(in the rows, 128 means zero)
runs of hidden systems
E, run 1 (8 x 18)
[[122 181 165 123 130  81 136 165 107 149 152  83 157 123 114 163  84 139]
 [ 94 127 120 140 121 126 104 106 167 100  63 117  96 163 145 115 169 115]
 [138 153 112  63 105 114 163 163 116 120 150 132 157 115 127 171 128 122]
 [128 151 146 145 144 145 110  94 147 130  88  86 117  91 147 110 167 124]
 [103 127 105  93 109 132 120 170  86 152 144 149 123 135 127 142 162 127]
 [127 132 148 112 158 113  97 111 133 100 138  72 122  91 124 120 132 123]
 [136 162 114 139 113 137 100 142  99 125 124 146 113 157 116 153 166 124]
 [ 94 152 148 111 131  92 130 143 126 121 131  80 127 116 130 130 118 127]]
W, run 2 (8 x 18)
[[145 136 152 157 122 126  60 172  99 227  98 147 162 164 115 182 137 154]
 [ 54 145 115  86 132  95  95 162 109  61 167  96  76 135 139 123 175 111]
 [205 171 127 103 109 129 119 101 105 119  90  81 167 125  77 185 126 117]
 [ 66 190 152 138 120 116 121 181 138 176 108 132 120 129 183 154 172 137]
 [107 104  93  47  99 114 126 128  93 103  89  78 129 136  92 124 160 109]
 [169 158 145  97 139 136  89 151 144 161 122 126 169  94 151 197 164 136]
 [ 79 169 118 119 113 140 116 140  73 143 119  96  89 109 130 105 195 116]
 [145 119 132  80 122 101  75 154  92 149 111  93 163 141  86 174 128 133]]
J, run 3 (8 x 18)
[[177 120 134 175 134 118 140 118 175  96 157 183 147 176 125 156  61 137]
 [147 115 123 174 124 143 202  76 158  97 128 147 119 130 127  79  70 122]
 [163  69 117 142 120 135 179 114 165 156 111 184 165 156 124 123  64 140]
 [157  66 122 152 152 146 156  96 172 100 176 181 127 116 142  94  80 132]
 [188  76 101 147 117 163 180  89 114 133 144 176 147 133  90 101  76 130]
 [161  72 137 188 147 132 137 109 144 138 168 181 137 151 114 106  49 146]
 [165  80 104 167 124 139 169  84 142  81 151 171 117 167  96  92  62 125]
 [187  98 134 175 128 130 177  95 160 124 140 172 156 156 110 124  35 137]]
N, run 4 (8 x 18)
[[116 155 127 104 118 121 139  93 105 100  84  45 112 104 100 103 145 109]
 [131 166 133 120 119 128  73 167 103 174 100 133 141 145 127 184 174 133]
 [ 77 157 135 108 140 106 106 126 123  85 127  66  92 106 141 109 164 112]
 [153 155 117 102 103 127  91 133  80 141  88  97 143 151  83 167 156 122]
 [ 87 187 157 136 144 100  86 150 133 116 129  89 106 117 158 146 166 124]
 [109 146 106  95 102 114 113 122  90 108  76  74 117 153  91 131 163 112]
 [126 186 150 109 135 106  79 157 125 138 118  94 139 119 140 182 167 128]
 [ 92 167 122 120 116 124 106 118 106 101  87  74  93 133 122 119 185 110]]
W, run 5 (8 x 18)
[[156  94 132 125 157 126 126  94 146  80 171 119 125 101 120 107  93 127]
 [159 141 135 198 127 154 139 106 134 143 133 169 121 140 127 120 109 133]
 [ 88 103 135 149 131 103 157 134 135 120 150 136 116 149 127  93  76 132]
 [164  93 118 139 133 133 139  92 171  90 120 150 135 145 126 125  99 124]
 [133 131 133 159 130 144 183 117 148 134 153 159 125 112 152 108 100 132]
 [121  72 126 151 133 131 147 100 144 136 119 140 122 136 118  81  95 131]
 [147  87 125 142 141 137 137 122 155 114 167 176 130 132 140 121  97 135]
 [138 117 134 170 143 143 154  95 140 110 152 139 112 116 130  86  97 128]]
J, run 6 (8 x 18)
[[120  87  94 159 132 186 148 132 142 148 171 242  96 124 178  94 163 131]
 [155  52 116  81 135 119 151 110  82 124 176 101 154 101  68  89  60 131]
 [199 114 130 207 144 163  69 106 126 134 143 191 124 171 105 149 124 140]
 [105 139 124 162 116 101 195 122 104  85 180 128 100 157 103  88  57 123]
 [178  95 135 160 124 123 124  84 176 131  61 132 159 176 102 142  79 135]
 [127 135 125 158 129 130 190 130 182  96 175 193 117 138 173 125  95 130]
 [158  68 121 116 125 146 183  76 144 138  97 119 152 105 108  84  85 127]
 [160  82 121 152 138 151 130 135 153 154 167 214 144 143 143 139 103 144]]
X, run 7 (8 x 18)
[[ 85 114 143 136 137  92 133 104 173  90  92  82 110 142 137  95 107 123]
 [157 136  98 103  97 149 155 130 147 129  92 169 152 146 135 167 149 122]
 [ 97 131 155 121 152 126 143 132 154 157 135 107 136  72 170 108 128 133]
 [147  92 105 122 115 159 124 121  92 164 109 149 133 130  99 116 144 125]
 [134 128 144 115 156 116 103 149 122 123 186 125 136 103 134 142 116 135]
 [138 133 120 164 124 143 122 102 101 110 125 124 101 144 102 103 131 121]
 [127 139 135 126 124 101 131 154 138 118 144 137 140 154 127 161 100 132]
 [115 125 127 138 133 130 127 102 157 102 103 121 112 133 140 109 141 122]]
R, run 8 (8 x 18)
[[156  93 138 114 143 136 100 100  89 161 116  74 147  85  86 104 117 133]
 [129 141 125 148 145 128  53 149 122 112 151 155 105 157 136 157 169 130]
 [109 140 130 105 127  99 142 128  91  95 157  74 115 116  96 108 102 120]
 [153 161 138 141 120 116  94 122 147 120  82 113 138 161 121 175 143 125]
 [ 83 158 122  89 119 113 156 153 126 112 146 116 115 107 155 127 151 116]
 [150 117 119  99 116 138 123 109 120 145  73  98 152 123 105 136 145 123]
 [118 142 128 110 138 138  96 156 126 140 150 141 125 104 155 150 173 128]
 [122 111 116 106 126 130 115 113  88 118 122  93 117 113  96  99 140 121]]
C, run 9 (8 x 18)
[[ 90 119 148 155 147 134 164 107 135 134 148 112 103  83 155  63 115 131]
 [163  55 105 120 126 147 121 117 130 142 128 177 149 149 107 128 107 138]
 [139 147 143 153 157 120 144 120 154  84 192 136 113 107 149 119  99 127]
 [145 101 117 167 117 148 159  91 116 140 101 141 123 149 100  90  98 128]
 [127 109 143 143 143 110 142 141 179 126 156 165 144 141 155 138  85 140]
 [138 112 111 141 126 147 160  81 155  85 121 134 109 124 131  92 125 117]
 [158 111 137 140 132 136 165 121 150 158 137 156 159 113 137 130  82 137]
 [114  98 125 153 147 141 141 110 159 110 150 157 104 120 156  85 122 129]]
E, run 10 (8 x 18)
[[164 117 153 185 142 135  87  62 129 130  68  72 127 131  89 102 111 129]
 [ 95 137 118 136 114 107 134 192 136 143 161 200 126 181 155 165 121 138]
 [132 112 129 109 131 116 171  77 150  80 110  70 128 106 112  89  93 116]
 [170 136 120 141 115 156 115 142 143 171 102 186 155 149 139 175 152 137]
 [ 79 123 139 126 138 122 177 131 130 125 164 112 108  88 154  77 110 127]
 [173  80 108 118 122 154  90 109 116 141  98 142 145 146  94 137 140 127]
 [118 152 150 153 153 119 136 150 138 128 191 149 118 109 158 130 109 135]
 [128 104 112 141 115 131 134  99 106 125  93 110 117 153  88  93 116 121]]
N, run 11 (8 x 18)
[[ 37 177 101 117  89  95 142 156 136  68  87 119  72 198 148 129 180 107]
 [155 164 142  48 115 100 132 129 127 142  65  40 187  91 107 182 135 123]
 [102 194 128 147 126 162  79 136 128 139  93 130  91 112 173 145 243 116]
 [ 68 144 123  62 109 101 129 154  48 138 121  42 114 104  92 105 151 116]
 [155 143 145 118 151 127   5 131 116 137 101  87 131 127 113 177 190 131]
 [ 76 207 125 129 114 102 110 148  77  73 148  82  73 150 116 132 169 109]
 [129 160 152 110 117  89  75 130 108 144  57  43 151 153  83 166 132 127]
 [ 91 202 129 115 121 109  80 158 145  93 103 111 103 151 162 176 207 113]]
X, run 12 (8 x 18)
[[142  89  92 132 116 140  53 127 107 116  93 161 111 200  91 144 168 121]
 [113 179 136  90 134  98 164 144 142  67 184  98 123  98 151 146 116 115]
 [138 153 136 177 112 142 122  93 125 156  44 104 123 150 106 116 142 126]
 [ 81 120 119  79 121 102 129 185 134 142 149 154 135 139 156 156 139 131]
 [142 117 126 108 136 144 123  81 127 109  95  77 126  87 114  99 150 113]
 [141 169 127 131 112 137 125 164  96 167 145 157 137 132 129 164 147 134]
 [ 85 110 141 125 146 103 104 125 118 121 130  81 106 118 121  92 126 130]
 [163 141 104 108 107 136 117 128 105 110 117 139 134 152 103 162 150 119]]
C, run 13 (8 x 18)
[[159  16  96 133 133 159 138  70 118 118 128 151 127 130  85  58  87 127]
 [184 122 151 176 162 125 134 129 171 108 214 192 143 128 149 148  59 145]
 [118 107 116 195 122 144 189  71 136  90 128 143  83 151 117  48  81 121]
 [165  74 136 148 134 117 171 117 194 140 125 174 177 157 132 138  39 148]
 [128 116 123 169 145 153 181  82 202  67 152 174 100 114 179  85 115 119]
 [173  70 117 134 122 156 211  83 150 149 131 158 161 103 117  89  59 131]
 [141  76 146 178 171 147 139 106 196 122 180 192 122 107 175  94  91 143]
 [158  67  98 148 127 154 197  77 136  85 171 172 118 124 109  71  73 124]]
R, run 14 (8 x 18)
[[ 86 144 131 182 121 153 168 139 120 181 127 171  99 123 165  87 144 134]
 [119  39 127 120 135 113 133 126 147 154 120 147 152 147 115 100  72 142]
 [180 117 128 158 150 154 126 108 160  97 175 182 129 120 145 136 116 130]
 [112 141 132 190 121 136 172 117 100 144 146 140 104 138 117  83  94 132]
 [124  95 145 158 135 102 127 128 173 143 114 150 147 167 133 131  74 146]
 [140 123 117 137 129 136 179 115 168  91 161 171 123 128 153 119 104 127]
 [146 129 134 174 115 146 180 109 129 165 110 151 137 130 125 108  93 135]
 [106  92 137 158 141 126 138 136 169 152 134 177 129 140 160 112 106 142]]

runs to name
run 15 (2 x 18)
[[ 55 156 172 170 163 112  58 146 142 149 120  98  86 114 175 108 175 137]
 [118  82  82  54 102  96 133 141  92  78 130 115 131 174  75 133 112 118]]
 -> R
run 16 (2 x 18)
[[ 83  94 100 117  91 129 164 158  70 187 120 155 125 157 102  98 118 132]
 [148  81 151 101 177 117  73 123 172 116 160 122 150  89 149 139 120 140]]
 -> N
run 17 (2 x 18)
[[122  72 125 149 154 137  98 140  85 147 208 164 108 123 114  91 105 141]
 [154 103 125 161 144 111 100 110 112  77 174 132 111 164  84 118  80 130]]
 -> C
run 18 (2 x 18)
[[165 149 117 129 115 115 128 121 158  78 112 145 140 173 117 175 118 122]
 [108 182 140 129 121 126 186 138 132 136 136 112 127  95 156 126 126 122]]
 -> R
run 19 (2 x 18)
[[ 85 102 115  97 124 131 155 109 174 110  80 113 115 110 161  96 157 116]
 [174 123 105  76 120 157 131 135 114 140 142 152 156  94 126 158 157 125]]
 -> E
run 20 (2 x 18)
[[143  94  87 162 124 174 128 127 158 105 162 241 101 164 161 125 155 124]
 [147 104 153 128 143 104 205 102 157 115 165 106 157  95 124  97  30 137]]
 -> X
run 21 (2 x 18)
[[158  90 144 127 167 152  66  73 201 110  80 106 135  89 158 125 167 125]
 [139 157  97 134  99 164 179 156  55 158 185 188 116 118 121 124 143 124]]
 -> W
run 22 (2 x 18)
[[ 97 114 145  68 136 104 172 145  78 153 174  64 146  56 109  87  87 129]
 [164  89 128 172 153 158  19 116 129 151 113 162 119 150 120 140 169 141]]
 -> C
run 23 (2 x 18)
[[100 206 147 116 133  96 132 201 114 116 215 144 122 124 161 179 132 131]
 [129 112 135 146 126 128 117  59 135 110  42  54 116 131  95  85 127 117]]
 -> N
run 24 (2 x 18)
[[138 138 140 155 141 109  81 197 131 153 201 212 142 176 145 195 110 151]
 [ 90 157 134 145 139 108 134  81 122  37 129  49  69 120 115  72 125 103]]
 -> W
run 25 (2 x 18)
[[140  96 135 160 151 171 130 100 113 161 155 141 112  79 135  75 130 137]
 [135  72 118 134 139 127 124 137 110 130 185 171 128 145 111 113  88 137]]
 -> C
run 26 (2 x 18)
[[117 113 117 130 118 139  95 112 119 143  64 108 118 143 114 115 169 121]
 [118 141 129  91 136 109 119 169 129 116 173 137 136 115 148 160 135 129]]
 -> E
run 27 (2 x 18)
[[152  91 143  68 123 118 130 126 137 201  53  80 202  98 111 155 113 139]
 [109 149 106 128 142 170  95 138 147 105 160 179  85 101 188 130 224 117]]
 -> N
run 28 (2 x 18)
[[ 80 121 134 105 113  69 134 162 146 123 103 110 140 182 120 146  92 132]
 [160 145 123 104 127 130 127 105 184  85  92 118 144 122 149 160 153 116]]
 -> N
run 29 (2 x 18)
[[216 159 147 151 150 179  89  80 132 151 105 112 149  70 127 155 166 128]
 [ 62 157 130 154 112 124 131 184  59 188 155 144  95 144 129 106 144 136]]
 -> W
run 30 (2 x 18)
[[ 93  74 109 108 145 136 118  81 154  65 115 101  88 110 138  66 154 112]
 [212 126 121 134 122 157 151 125 108 158 159 175 172 117 105 162  93 138]]
 -> W
run 31 (2 x 18)
[[186 182 130 155 119 116 122 132 150  78 144 155 138 180 115 194 101 124]
 [ 75 190 151 150 119 110 200 128 145 122 121  95 109 108 164 101 116 120]]
 -> R
run 32 (2 x 18)
[[167 192 151 127 138 120 132 148 105 118 195 120 143 100 127 171 112 128]
 [ 96 159 144 175 122 119 110 114 122 141  64  88 102 157 119 108 144 127]]
 -> W
run 33 (2 x 18)
[[127 124 134 119 134 150 111  99 176 143  55 109 134 100 163 126 179 124]
 [131 129 109  72 112 152 158 159 106 155 155 155 145  85 148 142 159 126]]
 -> C
